Each path below is one point turned by a fixed rotation once a step. After each direction that follows a path, write how fast that rotation turns it, in degrees each step (0 if it stays still).
Each turn is a multiple of 5 degrees from 10 to 175, or 0.
Each row of a path follows its step; steps can be skipped.
Rotation 1:
step 0: [-2.39  0.44  0.52  0.50 -0.24 -1.64 -0.84 -0.42 -0.45  1.52  0.33 -0.79
  2.56  0.45  0.35  0.44  0.10 -1.45  1.13 -0.01 -0.03  0.71 -0.42  1.56
 -0.08  0.31 -0.79  0.43  0.13 -0.79 -1.63  0.46  1.16  1.37  1.21  0.55
  0.42  0.39 -0.36 -0.66  0.69  0.17]
step 1: [ 0.00  0.03 -0.40 -0.21  0.48 -1.41 -0.06  0.26  0.91  0.05  0.08 -0.64
  1.32 -0.03  0.54  0.93  0.22 -0.41  0.37  2.57 -1.64 -2.30 -1.55 -0.23
 -1.45  2.06  0.33  0.37  0.41  0.14 -0.07  0.18  0.23  0.41  1.77  1.05
 -0.11  0.04  0.74  0.27 -0.22 -1.27]
step 2: [ 1.35 -0.45  0.28 -0.55  0.42 -2.09  0.67 -0.91 -1.18  1.57  0.65 -1.57
  1.59 -1.51  0.81 -0.84  0.67 -0.57 -0.94  1.58  0.14  0.03  1.10  0.77
 -0.05  1.11 -0.48 -0.05 -1.76  0.02  1.06  0.21  1.20  0.48  0.19  0.38
 -0.03 -0.30  1.19 -1.05 -0.55  0.27]
step 3: [ 0.01 -1.33 -0.35 -2.07  0.19  0.31  0.89 -0.85 -0.66  2.20  1.31  0.19
 -0.38  0.16  1.36  0.14  0.84  0.40  0.62  2.23 -0.56  0.23 -1.15 -0.46
  0.07 -0.23 -1.74  0.41  0.25 -1.30 -0.72 -0.03 -0.01 -1.27 -0.10  1.47
  1.21 -0.92  0.50  0.28 -1.02 -0.35]
step 4: [ 1.96 -0.94 -1.92  0.03  0.61  0.72  1.26 -0.74 -1.61  0.22 -1.76 -0.88
 -0.07 -2.49  0.77  0.60  1.29 -0.44 -0.45  0.71  0.65 -0.55  0.38 -0.60
  0.15  0.17  0.28  0.24  0.59 -1.56 -1.19 -0.76  0.67  0.20  0.22  0.57
  0.31 -1.04  0.22  1.21  0.62  0.19]
step 5: [-0.51 -0.33 -1.74 -1.35 -0.74 -0.59 -0.09 -0.71 -0.93  0.20 -0.30  1.34
 -0.70  0.40  2.03  0.07  0.32  0.34 -0.89  0.14  1.32  1.30 -0.11 -1.12
  0.70  1.14 -0.24  0.07  0.50 -0.13 -0.64 -0.76 -0.06  2.44 -0.31 -0.22
  0.21 -2.54 -0.16 -0.50 -0.76  1.19]
step 7: [-1.06 -0.17  0.84 -0.55  0.10 -1.67  0.82  0.43 -1.54 -1.21 -2.17  0.21
 -0.26 -0.57  0.06  0.47 -0.31 -0.23  0.88 -0.45  1.12  0.57 -1.50 -0.06
 -1.32 -0.41 -0.34  0.39  0.29 -0.02  0.59 -1.48 -0.28  0.38  0.80 -0.91
 -1.13 -1.56  1.59 -1.64  1.11  0.67]
step 8: [-0.45  1.65 -0.53 -1.88 -1.10  0.89  0.30  1.81 -0.64  0.01 -0.05  0.75
  2.17  0.28 -0.28  0.67 -1.59  0.28 -0.70  0.26  0.62 -0.03  0.10  0.66
 -0.43 -0.28 -0.50  2.38  0.49  0.27 -0.52  0.04  0.05 -0.21  1.24  0.60
 -0.54  0.11  1.11 -2.07  0.13  0.63]
step 9: [-1.15  0.13 -0.72 -1.00  0.09 -0.21  0.04  1.95 -1.12  0.95  0.48 -1.35
  0.33  0.04  1.57  1.73 -0.73 -2.57  0.05  0.29  0.39 -0.56  0.33  0.79
 -1.75 -0.12 -0.66 -0.46  0.64  0.83  0.65 -1.28  0.45 -1.13  0.38 -0.33
 -1.12  1.15  0.14  0.18  1.26  0.18]
step 10: [-0.66  0.71 -0.53 -1.40 -2.01 -0.04  2.22  0.29  1.11  0.29  0.95 -2.45
 -0.25  0.11  0.99  1.18 -0.30  0.25 -0.66  0.33 -0.61 -1.16  0.74 -0.22
 -0.23  0.12  0.92 -0.18 -0.44 -0.69  1.17 -0.46  0.30 -0.14  0.56  0.20
  0.12 -1.23  0.12 -2.07  1.01 -1.26]
step 12: [-2.17  1.02 -0.22 -0.65 -0.73 -0.98  0.76 -0.17  1.09 -0.51  0.01 -0.92
 -1.03 -1.40  0.87 -0.92  1.70 -0.72  0.28  0.17  0.23 -0.59 -0.64  0.95
  0.96  0.82 -0.68 -0.88  1.31 -1.64 -1.31 -0.79  0.78 -0.17 -0.09  2.31
 -0.14 -0.46 -0.52  0.38  0.26 -0.73]
[-0.20 -0.45  0.52  0.22 -0.07  0.12  0.50 -0.09 -0.17 -0.28 -0.32 -0.10
  0.66 -0.11 -0.21  0.52 -0.10  0.51  0.48 -0.19  0.11  0.34 -0.45 -0.08
  0.19 -0.59 -0.02  0.45 -0.16 -1.02 -0.24  0.00 -0.20 -0.11  0.02  0.31
  0.10  0.13 -0.05  0.21  0.07  0.01]
95
[ 0.10 -0.04 -0.24  0.15 -0.28  0.48  0.76 -0.24 -0.06  0.54 -0.27  0.11
 -0.44  0.22 -0.11  0.34  0.08  0.02  0.11 -0.16  0.20 -0.52  0.60  0.13
  0.40 -0.20 -0.47 -0.61  0.29 -0.38  0.10 -0.22 -0.09  0.57  0.03 -0.20
  0.08 -0.12 -0.70  0.06 -0.32 -0.20]
55
[-0.18  0.81 -0.29 -0.34  0.09  0.06 -0.17 -0.12 -0.34 -0.15  0.20  0.08
  0.40  0.41 -0.10  0.26 -0.09 -0.47  0.62  0.21  0.34  0.39  0.10 -0.20
  0.50  0.21 -0.60 -0.59 -0.26  0.01 -0.05  0.46 -0.32 -0.42 -0.38  0.28
  0.37  0.20  0.04  0.22 -0.09  0.30]
125
[ 0.00 -0.18 -0.26 -0.73 -0.54  0.12 -0.52  0.04 -0.14 -0.50 -0.48  0.26
 -0.36 -0.03 -0.17  0.54 -0.50 -0.19  0.01 -0.18  0.22  0.05  0.48  0.43
 -0.44 -0.36  0.38  0.03 -0.05 -0.09  0.15 -0.62 -0.25 -0.35 -0.52  0.30
  0.00 -0.08  0.04 -0.40 -0.14 -0.04]
25
[-0.69  0.52  0.12  0.24 -0.24 -0.04  0.42 -0.15  0.30 -0.32  0.46 -0.13
  0.06 -0.43  0.24 -0.13 -0.28  0.13  0.06 -0.14 -0.22 -0.11 -0.05  1.04
 -0.09  0.00  0.43 -0.36 -0.37  0.25 -0.37 -0.16 -0.18 -0.01 -0.02 -0.15
  0.48  0.44 -0.09  0.29 -0.28 -0.50]
25
[-0.14 -0.27  0.29 -0.37  0.31 -0.56  0.27  0.12  0.05  0.11  0.01  0.72
 -0.23  0.31  0.52  0.57 -0.14  0.22  0.22  0.34 -0.25  0.34 -0.39 -0.37
 -0.46  0.13  0.13 -0.39  0.31  0.15  0.28 -0.40 -0.27  0.08 -0.05 -0.59
 -0.05  0.42 -0.10  0.57 -0.31  0.24]
175
[ 0.43 -0.02 -0.09 -0.11  0.25  0.15  0.52 -0.19  0.17 -0.26 -0.32  0.39
  0.39  0.14 -0.10  0.22  0.56  0.14 -0.14  0.00  0.64 -0.11  0.58 -0.22
 -0.64  0.20  0.05  0.44 -0.01  0.56 -0.19  0.31  0.05 -0.25  0.06  0.10
  0.38  0.66 -0.14  0.14  0.27 -0.67]
155
